One turn sends every row of this set to another row. A few are shown first. Where does it send the rows asked after them?
bak: [-10  -6   0   4   0   0 -12  -5  -5  -5  15  16   3   4  -2   1 -15  -3
  -9  11  -4  -1  -4  11   2  12 -14  -6   5 -10 -14   8   2]
sapat: [ 11   6   2 -12  -2   6   4   1   5  -9 -24 -11   4  -4   4 -12   0   8
  12  -3   5   7   7  11  -5 -11   4  -1  -4   6  14   6  -3]
bol: [ 10   5   1 -21   2   1   5   6  -3  -8 -19  -5   4  -3   5 -12   7   6
  11   2   2   2   8   9  -1 -14  10   4  -4   1  19  -3   4]
Gibut: [-13   5 -10  -4   4   0  -5  -3  -4  -9  19   9  -9 -13  -8  13 -12  -2
  -4   8   5   1   9   1   5  17  -4  -8   0   4  -7   7  -6]
Nuva: [ -3   5 -15 -19   5  -4  17  -4   6   3  -9  -6 -14  -6   9  -2  14  16
   8  15  -4   5  -2  26   4  -4  -5  -6  -6  -6 -10   2  -1]
siku: [ -8  -6   3  15   4  -2  -8   2  -2  11   1  15  -9  -6  15   9  -9  -9
 -10 -11   6  10  -8  -2   8   7  -2   3   0  -5  -7  -4   1]
badot: [ 11   5   5  -2  -5   7  -2   2   9   4 -15  -4  -3   3  14 -10  11   9
   2   4   4   3 -10  17  13 -17  -6  11   7 -11  -4  11  -2]
kamu: [  1  -7  -7   7  -2 -10 -11   1  -5  -2  -5   9   5  -1  12   6 -19  -8
  -7 -10   1   3  12 -12  13  -5   6   0  -4  13  -3  -2  -8]
Nunu: [ 10   0   4  -1  -5  -3   7   4  13 -14 -19  -5   1  -1  15  -5   9   1
  17   0  12   9  -3  17   4  -5   1  14   1  -8   4  -8   2]
beva: [ -5  -6 -16   2 -10  -6   1   0 -13  -3   4  -1  -1 -13   3   3 -17  -6
  -5  -7   4  -5   9  -5   7  11  11 -12  -1  11 -14  -3 -15]
vum: [ -8  11 -12 -22   5  -4  13  -5   2   2 -17  -3 -12  -5   7  -5  12  13
   2  11  -2   4  -1  26  -3   1  -7 -12   1  -3 -12  -1  -6]
resan: [ -7   2  -7   8  -3   1  -9   7  -3 -14  11  11   2   0   2  14  -7   6
  11   8   2  -4   7 -15   3   4   4  -4   0  13   4   1 -10]
Lumak: [  6   0  -3 -16  18  -4   2  -2  -6   7  -5  -7  -8 -11  14 -12  16   7
   3  11   2   5  -5  23   8   7  -2  -5  -3 -23  -4   4   4]
luv: [ 10  -2   3 -11  -5  -4   6   9   1 -10 -15   0   4   0  12  -8   8   2
  11   3   6   3  -3  17   7 -12   7  18   1 -11   9 -12   5]
bas: [-10   1  -3  11  -5  -2  -1   5  -5 -13  11  12   0   0  -2  10  -5   2
   3  12   9  -2   9 -18  -5   3   3   1  -3   8   5  -6  -7]
fekag: [ -4   2 -11  10  -3   0  -6   5  -3 -14  14   8  -2  -3   0  11  -9   3
  10  10   3  -3  14 -15   7   4   2   1  -5  12   0  -1 -10]
Kili: [-11  -5  -2   3   2  -1 -11  -6  -5  -4  16  17  -1   1  -5  -1 -18  -5
  -9  10  -3   2   1   9   5  10 -15   1   1  -5 -14   5   5]
letem: [  7   2   5  -6   6  -7 -10  -7  -1   1 -16  -4  -1  -4  18 -11   3  17
   6  10   1  10  -9  29   1  -3 -14  10  -5 -12 -10   2 -10]
gez: [  1  -5   3  23  -6   6  -6   2  -7  -6   7  16   6   3   2  -2 -16  -6
   5   7  -4   4   7  -1  -4   5  -9   2  -7  -5   2   0   2]
pibe: [ 11  -1   6 -13   9  -3  -8   0  -9   4 -10  -2  -3  -8  17 -10   4  13
   4   8  -2  10  -8  30   7  -1  -8  12  -6 -20   1   1  -3]
Zudo: [ -4   1 -14 -28   9 -11   7   1  -9  -2  -6 -14   3 -10   6 -14  11  23
   7  12   4  -6  -3   7   0  -1   6  -1   3  -1   0   0  -6]
nep: [ -8 -11  -3   2   1   1 -10  -4 -15   9   9   4 -13 -10   0   0 -13  -2
 -13  -3   5   3  -4   3   0  19   3  -8  -7   4 -20  -6  -6]
dabof: [ -5   7 -15 -25   9  -7  11   2  -8   6  -9  -4 -10 -12  10  -6  15  15
   6  11  -5  -1  -4  23   6   2  -1  -5   3 -10  -7  -3  -3]
vozu: [  8  -7  -7 -25   2  -8  13   0  12 -11  -8  -9   3  -3   5  -7  12  26
   8  10   6   8   4  12   0  -2   0   3 -12   9   1  -1   0]
gatob: [  0  -6  -3  19  -1   0 -11   0  -3  -9   7  17   3   9   3   0 -13  -9
   7  10  -6   2  11  -4   5   0  -7   2  -7   1  -4  -4   6]
kifi: [  1  -6   4  19  -3   4 -13   2  -3  -9   6  19   4  11   4   3  -9  -9
   8  10  -6   1   5  -2   1   3  -5  -4  -5   0  -3  -3   5]
dubo: [ 14  -4   5  -8  -8   3   3   0   9   3 -11  -9  -4   0  14 -11  11  10
   0   5   8   4  -9  19  12 -20   3  13  -5  -9  -5   8  -1]
bimiv: [  5   0   3 -10  -6  -8   8  -2  12 -15 -14  -5   2  -6   8  -6   7   3
  18   7   9   6  -3  23   3 -13   3  15  -5  -4   4  -4   5]
zeg: [  9  -3  -7 -24  -3  -1  12   6  10 -12 -13  -8   1   0   5  -2  10  26
   0   4   9   9   5   6  -1   0   0   3  -3  10   4  -2  -9]
toze: [-10   2  -5  10  -1  -2  -6  -3  -5   2  14  19   4  -6   0  -1 -13  -1
  -7   7  -7   0  -1   8   8  11 -17  -4   5  -8 -14  12   2]
giv: [-14   4  -9  -7   6  -2  -5  -2  -3 -11  16  11  -3 -12  -4  14 -11  -1
  -3   7   4   0   5   0   2  18  -4 -16   4   2  -3  10  -7]
Ramu: [  9   2   1 -19  -2   3   7  -1   7  -2 -21 -10  -3  -7   4 -11   7   9
  10  -2   4   6   5  14  -1 -16  10  -1 -11  10   9   5   3]
fatel: [ -4  -8 -14   1 -11  -5   1   2 -13  -5   2   2   2  -8   5   5 -13  -3
  -2  -6   1  -7   4  -5   3  14  12 -19   1  12 -12  -4 -14]
miged: [-15   7  -7  -4   7  -8  -4  -3  -2  -5  14  16  -2 -13  -4  10  -2   3
  -7  10   6   1   9  -8   5  15  -5 -13   1   6  -5   8  -6]
Kepiv: [  0  -7  -2   5  -9  -6  -2   4  -5  -2  -4  14   7   0  10   7 -19  -6
 -17 -11   3   7   8 -10   6  -5   3   2   0   7   2  -1  -9]
kupu: [  7  -6  -2 -11  14  -9   4 -11   3   5 -10 -15  -8 -10  17 -11  11   6
   3  10   8  10  -5  23   4  -1   1  -4 -10 -16  -8   9   0]
Lav: [ -8 -11  -1   2   2   2 -12  -1 -15   9   8   5 -13  -9   5   6 -10   1
 -11  -4   3   2  -9   4  -3  22   3 -13  -5   3 -16  -4  -9]
lus: [ -8  -3 -10   1 -12 -10   4  -1 -16  -2  -4   9   5 -10   2  -1 -12  -4
  -9  -3   1  -5  10  -6  -2   8   9 -17  -3  13 -11  -7 -13]
sodo: [  2 -10  -3   5  -5 -10 -12   3  -5  -6  -7  12  11   2  14   7 -18  -7
  -8 -11   0   2   7  -9  10  -2   6  -5   0  11  -1  -1  -9]
delo: [  8   3   5 -11   3  -2  -6  -8   2   0 -11  -4  -6  -7  14  -5   3  16
   8  12  -1  11  -6  32   4 -11 -11  12 -13 -11  -3   7  -8]
sigas: [ -8   1 -13 -19   4  -8  11  -4   0  -6 -11 -20  -1  -5   3 -13   7  19
   8  11  11  -3  -7   7 -12  -2   4  -2   6   0  -4   1  -8]
venut: [ -7  -1 -14 -21   6 -10  10  -7   1   2 -12 -20  -3 -10   8 -12   4  21
   9   8   4  -1  -9  12  -5 -11   5   0  -2   3  -5   6  -5]
sal: [-10  -7  -2  10   2  -6 -10  -2 -16  12   6   8  -7 -15   6  -2  -7   6
  -7  -1   3   1  -7  -2  -2  21   0 -10  -6   5 -20  -6 -10]
nas: [ -9  -9   1  11   3  -3 -15  -2  -4  10   0  14 -11   3  11   5 -13 -11
 -13  -7   2   5  -6  -2   7  -1   0   5  -2   3 -13  -9   4]
sig: [ 14   0   6 -10  -1   6  -3   7  -2   4  -8  -2  -1   2  13 -11   8  10
   0   7   2   3  -9  19  12 -15  -1  18   2 -18   5   4   2]
linun: [-10  -8   5   9   3  -3 -17  -1  -5   7  -2  16  -8   3  14  10 -13 -11
 -11  -8   3   5 -12   1   6   1   1   1   2  -1 -10  -6   2]
Tar: [  6  -1   0 -11  18  -5   0  -9   6   6 -11 -10 -10  -4  14 -11  18  10
  -1  13  10  10  -4  17   1   6  -7  -9  -4 -15 -11   8   0]
kem: [ 10  -2  -7 -30   4  -7   8   8  -3  -8 -12  -5   4  -4   6  -7  13  22
   4   7   4   3   9   6   2  -1   7   1  -6   7  10  -7  -4]

beva moves to Gibut
dabof moves to Lumak
sal moves to toze
Now these:
sodo moves to resan
vozu moves to venut
vum moves to Tar

